Turns in one plane each, and the order they were made in; the first pair answered:
A:
[ 9.4  0.3 -5.8 -8.1 13.8  9.5 12.9 -0.4 13.7 -9.6 -8.3  6.4  3.7 19.1
 -4.5  4.0  1.7 10.0 -2.1] -> [ -1.0  -9.2  10.8 -13.2   4.2 -14.1  -9.8  -2.0 -17.9  13.0   3.1  -3.5
 -15.5   9.0 -10.3   1.9  -5.5   3.9  -5.7]
[ -2.0  -5.2  -0.5 -11.4  17.2  -0.1   4.8   5.4   3.0   2.1  -3.6  13.0
  -9.1  10.6  -4.7  10.8  -0.2   7.0  -0.8] -> [ -8.9  -3.7   5.7  -0.2  -6.8  -8.8  -3.7  -2.5 -17.6   9.1   5.0  -6.9
 -13.1  -6.3  -1.4   7.4  -5.1   2.2   0.6]
[ 19.0   2.1  -9.9  -4.1   7.6  19.9  18.8   4.0  33.3 -23.6 -15.4  23.1
  15.8  11.0  -1.5   7.3   7.9   3.0  -9.2] -> [  1.4 -14.0  19.3 -21.4  19.0 -23.7 -12.0   0.6 -14.7  22.4   6.6  15.8
 -14.6  14.0  -7.8   6.1   7.0  -1.4 -12.7]
P:
[  1.6 -11.2   5.7   2.1  25.3  -6.5   3.0  -0.3 -11.8  23.4   0.4   0.0
  11.1 -12.6  -3.1  10.9 -31.4  10.2  -1.3] -> [ 12.2  -4.7  -5.8   8.0  28.5   9.7  17.7   6.1  15.3   8.6  -8.4  12.2
  12.5   5.4  -1.1   7.0 -21.3   9.1  -0.6]
[ -3.9   1.8  17.3 -31.6  14.6 -16.5 -22.3   4.0 -14.5   5.9   3.0  -7.3
  20.2 -26.3  10.5   2.0 -20.5  19.5  -7.1] -> [ 16.5   3.0  -9.5 -18.8  23.1  11.5  12.4  22.3  28.0 -23.9 -13.2  22.5
  25.8  -1.7   5.1   3.1  -3.7  18.7  -4.7]
[-34.7 -17.3   9.0   7.5 -22.8  -2.0  -5.0   0.6 -18.2  21.3  12.3  -9.2
  -5.1 -34.6  10.7 -13.2 -21.2   6.9 -10.1] -> [-20.9 -15.7   4.7 -22.7   9.5   7.4   0.1   9.0   6.8  10.5   7.8  24.3
  27.5 -22.6   5.2  -3.4 -19.2  25.1 -13.9]
G:
[ -1.4  -3.2   9.2  -5.0  -4.3 -14.0 -14.1 -11.8 -17.9  22.8  13.8  -3.3
  -4.3 -13.9   3.7   1.5  -3.4  -3.2   1.0] -> [  4.4  10.3   2.2   0.1 -13.3   7.2  -2.2 -14.4   3.3  -8.0   2.4  -3.8
  22.4 -27.6   8.1   7.3 -10.7   4.5  -1.0]
[ 19.8  -3.5  -5.1  -4.4   8.7   9.5  14.5  19.6  22.4 -11.2  -6.2  15.8
  -2.9  18.7   2.5  -1.9  14.4  -1.9   2.7] -> [  9.4 -11.3  11.0 -18.1  16.5 -14.5  -2.8  19.0   0.0   8.6   3.4  12.7
 -17.0  18.6  -3.1  -4.1  10.3  -3.7   2.5]
[-4.0  0.4 10.6 -3.4  5.3  3.0 -0.9 -6.4 11.6  1.5 -3.9 -0.3  2.7 -3.0
  3.4 -4.3 -9.9  9.7  3.5] -> [-2.9  4.8  3.9  7.9  2.7  6.2  4.8 -7.5 20.9 -1.6 -6.9 -1.4 -4.2  2.8
  2.8 -6.7 -4.9  2.7  4.1]

Between the rows of a pair lie 2 to 3 turns.
[ 13.2  -2.3 -10.2  33.6  -8.1  13.4  16.9   1.7  10.7  -4.1  -3.1 -20.5
  18.0 -15.9  29.1   5.2 -15.1  -5.0 -12.2] -> [ 18.4  -9.9  -6.0   9.7  22.1  13.8  17.0  11.8  26.3  -6.2  -0.9   7.9
  31.4   0.6  22.1   9.3 -15.7   9.8 -16.0]  P, A
[-14.1 -20.4   6.3  26.4   3.5 -13.5 -19.7  -1.8 -21.1 -11.5  18.5  -3.8
 -13.9 -27.7   4.6  -3.9   2.7 -20.5   5.8] -> [ -8.9 -23.7   1.1  31.2  11.9 -12.7  -7.3   9.0 -12.2 -12.7  14.8  10.7
 -26.4  -6.2   3.0  -5.9  14.8 -21.0   6.7]  A, G
[  7.0  -1.0  -8.9 -14.5  22.0  13.5   5.0  16.6  20.4  -6.5 -11.3  37.8
  42.9  -5.0  -3.3   1.7   2.0  30.5  -9.4] -> [ -0.5  22.1 -23.1  33.1 -29.2  23.0  19.4   6.4   8.1 -17.8 -17.4   5.0
  31.1 -26.9   6.6  -3.1   2.6   8.6   1.0]  A, G, P
[-12.9 -20.9  13.6 -28.3  12.9 -15.1 -15.2 -10.6   0.8  11.4 -33.4  38.5
  28.3   3.7 -23.7   9.8  10.3 -18.7   7.6] -> [-21.3 -19.7  24.6 -22.8   1.7 -25.5 -28.2 -16.0 -15.7  18.7 -30.2  26.1
  24.7 -10.5 -21.3  11.9   0.8 -19.2   9.5]  G, A
[ -8.6   6.1  -9.5  -5.1 -44.3 -12.8 -19.7  -3.8 -49.7   4.2   1.2 -35.0
 -34.5   6.1  -1.4 -11.0   4.2  11.9   9.8] -> [ -6.2   0.5  -5.2 -15.4 -31.6 -18.6 -20.8   0.0 -53.0  14.4   0.8 -29.5
 -38.9  16.1  -7.7  -9.1   4.9  10.3   5.1]  A, A, A
[ -6.2 -13.3  13.1 -20.7  14.0 -15.5 -10.5   3.7 -17.0  21.7   0.2   8.1
 -13.0  10.3  -5.7   8.3   3.6  -5.4  -1.6] -> [-11.7  -6.2   5.5   2.6  -5.3 -13.7  -5.4   7.0 -19.7  13.4  -1.1   0.6
 -29.4  12.9  -2.9   2.0   7.3 -19.2   2.0]  P, P, P
[ -8.0  -4.9   4.0  11.5 -14.0 -30.7   0.3   6.4  -8.2  43.2   9.3 -17.6
 -37.7   2.9 -12.4  -5.7   6.5 -17.7  -0.2] -> [ 11.2  10.8 -13.4  -2.7  -1.3  18.6  21.1   6.3  47.0  -6.6  -5.6   5.5
  28.3  -1.6  -6.9   0.1  -4.0  10.2  -3.0]  P, A, A
[  6.3 -15.4  15.0 -36.2  35.2  14.0 -16.2  -8.1  -0.1  15.5  17.7  13.8
  21.8   7.4  -1.9  28.2  -6.5   8.0 -13.7] -> [ -1.8 -23.0  17.8 -10.8  22.9  -7.6 -12.0  -0.1 -25.0  34.7  20.5   5.4
 -27.7  21.9 -11.1  19.5  11.3 -21.7 -12.7]  P, A
[  1.5 -18.3  14.6   5.8  -4.0  -6.1  -3.1  16.7 -30.8  25.1  -6.1  15.2
 -23.6  -5.9   1.4 -14.3  22.5 -17.8   8.9] -> [ 10.3 -18.1   6.3  -7.8  12.5  10.2   9.0  29.4  -5.5  13.9 -10.7  34.1
  -7.9   6.7   0.8 -11.2  26.9  -6.3   8.7]  P, P
[  5.6  -7.8  14.6 -31.5  31.4  -1.3 -10.5   7.1   2.8   3.4   4.4  16.4
   3.0  17.7  -3.3  14.5 -11.4  21.2  -6.6] -> [ -5.9  14.4  -8.1  29.6 -27.8   5.0   5.9  -4.3 -13.5 -10.7  -1.1 -27.9
 -23.8  -1.8   6.9   6.2  -8.8 -11.9   1.1]  P, A, A
